grid =
-596  -306   588   371
 426   511   727   624
-768  -381   124   738
 152   670  -616  -537
-191   772   655    38
-640   141   514   173
-468   123   523   248
-334  -603    68    75
-130   262  -755   171
 149   448  -244  -217
-316    70  -128  -661
Indices start at 1.
(1, 1) = -596
(8, 2) = -603
(11, 2) = 70
(8, 1) = -334
(11, 4) = -661
(5, 1) = -191
(10, 4) = -217
(5, 2) = 772
(11, 3) = -128
(1, 2) = -306
(8, 4) = 75
(6, 3) = 514
(2, 3) = 727

W =
array([[  20,  485,  722,  150,  585, -124],
       [ -57,  358,    0,   88,  575,  -53],
       [   0,  285,    0,   58,  570,  -22]])
Rows and columns are counted from 1.
row 1 col 1	20
row 2 col 2	358
row 1 col 6	-124
row 3 col 4	58
row 2 col 1	-57
row 2 col 6	-53
row 2 col 5	575
row 2 col 4	88
row 3 col 2	285
row 1 col 4	150

M =
[[-0.8  0.6 -0.2  0.9  0.8  0.7  0.5  0.6  0.4  0.0 -0.1 -0.7 -0.3 -0.2]
 [-2.2 -0.2  0.0 -0.1  0.3 -0.7 -0.3  0.2 -0.2 -1.2  0.6 -0.5 -0.5 -0.6]
 [-0.8 -0.5 -0.4 -0.5 -0.6 -0.2 -0.7 -0.7  0.0  0.0 -0.7 -1.1 -0.8 -0.6]
 [ 1.5 -2.0 -1.7  0.2  0.2  0.3 -1.1 -0.3  0.2 -0.4 -0.4 -1.0 -0.7 -0.4]
 [ 0.3  0.0 -0.2 -2.2 -0.2  0.5 -0.5  0.8 -0.4  0.5  0.2  0.4  1.4  0.6]
 [-1.7  1.7  1.1  1.1  0.5  0.5  0.1 -0.1  0.2 -0.3  0.4  0.5  0.2  0.0]]
Rows and columns are counted from 1.
(1, 1) => -0.8
(1, 5) => 0.8
(2, 10) => -1.2
(3, 3) => -0.4
(2, 13) => -0.5
(5, 14) => 0.6
(6, 6) => 0.5
(4, 6) => 0.3
(5, 10) => 0.5
(1, 3) => -0.2
(3, 7) => -0.7
(5, 9) => -0.4
(1, 11) => -0.1
(2, 6) => -0.7
(6, 4) => 1.1
(3, 8) => -0.7
(6, 1) => -1.7
(6, 10) => -0.3
(1, 13) => -0.3
(5, 5) => -0.2
(3, 4) => -0.5
(6, 7) => 0.1
(1, 8) => 0.6
(4, 4) => 0.2
(6, 5) => 0.5
(4, 3) => -1.7
(1, 9) => 0.4
(1, 14) => -0.2
(4, 13) => -0.7
(1, 7) => 0.5
(2, 4) => -0.1
(2, 2) => -0.2
(5, 12) => 0.4
(5, 6) => 0.5
(3, 1) => -0.8

A =
 508  -142    40    34   126  -164  -353   568   433   319   350   452   -84  -459   -66
  24     4  -179    16   -61    -3    91    74   371  -301   -20   -52   195    85  -122
  -5  -312   333  -417   102  -588  -217  -161   174  -492  -211  -101   -77  -222   631
  49   -52   106   145   -29   199   -58    80    -2   -89    80  -345   -45  -182    25
 -41   456  -171  -178   137   188  -196   243  -276  -200  -332   137   311  -384    85
 102   127    93  -210   -69  -217   446   204  -393  -346   533    69   -20   -88  -102
-202  -397  -392  -176   230   -20  -311   -36  -203   -93   171   -74    -9   -31  -260
 182   144   -40  -333   -46   -93   399   156   -61  -364   412   -51    62    17  -140
 -58  -148  -422    66   398  -236    32   195  -146   191   103  -306   173   106   188
-156  -381  -191  -247     6   187  -587  -137  -206  -320   229   146   -96    77  -398
 -83   168    65    82   -54   139  -159   216   -10  -118    31  -374  -134  -227    -3
 380   -72   -41  -320  -271  -134    12   213    41     3  -263  -289   186   202  -299
Indices start at 1.
row 1 col 1 => 508
row 4 col 6 => 199
row 3 col 4 => -417
row 9 col 8 => 195
row 12 col 11 => -263
row 7 col 13 => -9
row 1 col 11 => 350
row 11 col 2 => 168
row 9 col 3 => -422
row 4 col 2 => -52
row 12 col 8 => 213
row 9 col 13 => 173
row 3 col 12 => -101
row 9 col 7 => 32
row 11 col 14 => -227
row 12 col 9 => 41
row 7 col 11 => 171
row 6 col 7 => 446
row 7 col 8 => -36
row 6 col 3 => 93
row 1 col 6 => -164
row 5 col 6 => 188
row 8 col 15 => -140
row 11 col 12 => -374
row 7 col 9 => -203
row 12 col 5 => -271
row 10 col 9 => -206
row 6 col 10 => -346
row 4 col 5 => -29
row 11 col 13 => -134
row 2 col 3 => -179
row 2 col 2 => 4
row 8 col 2 => 144
row 6 col 11 => 533
row 4 col 13 => -45
row 12 col 12 => -289
row 5 col 11 => -332
row 6 col 4 => -210
row 11 col 8 => 216
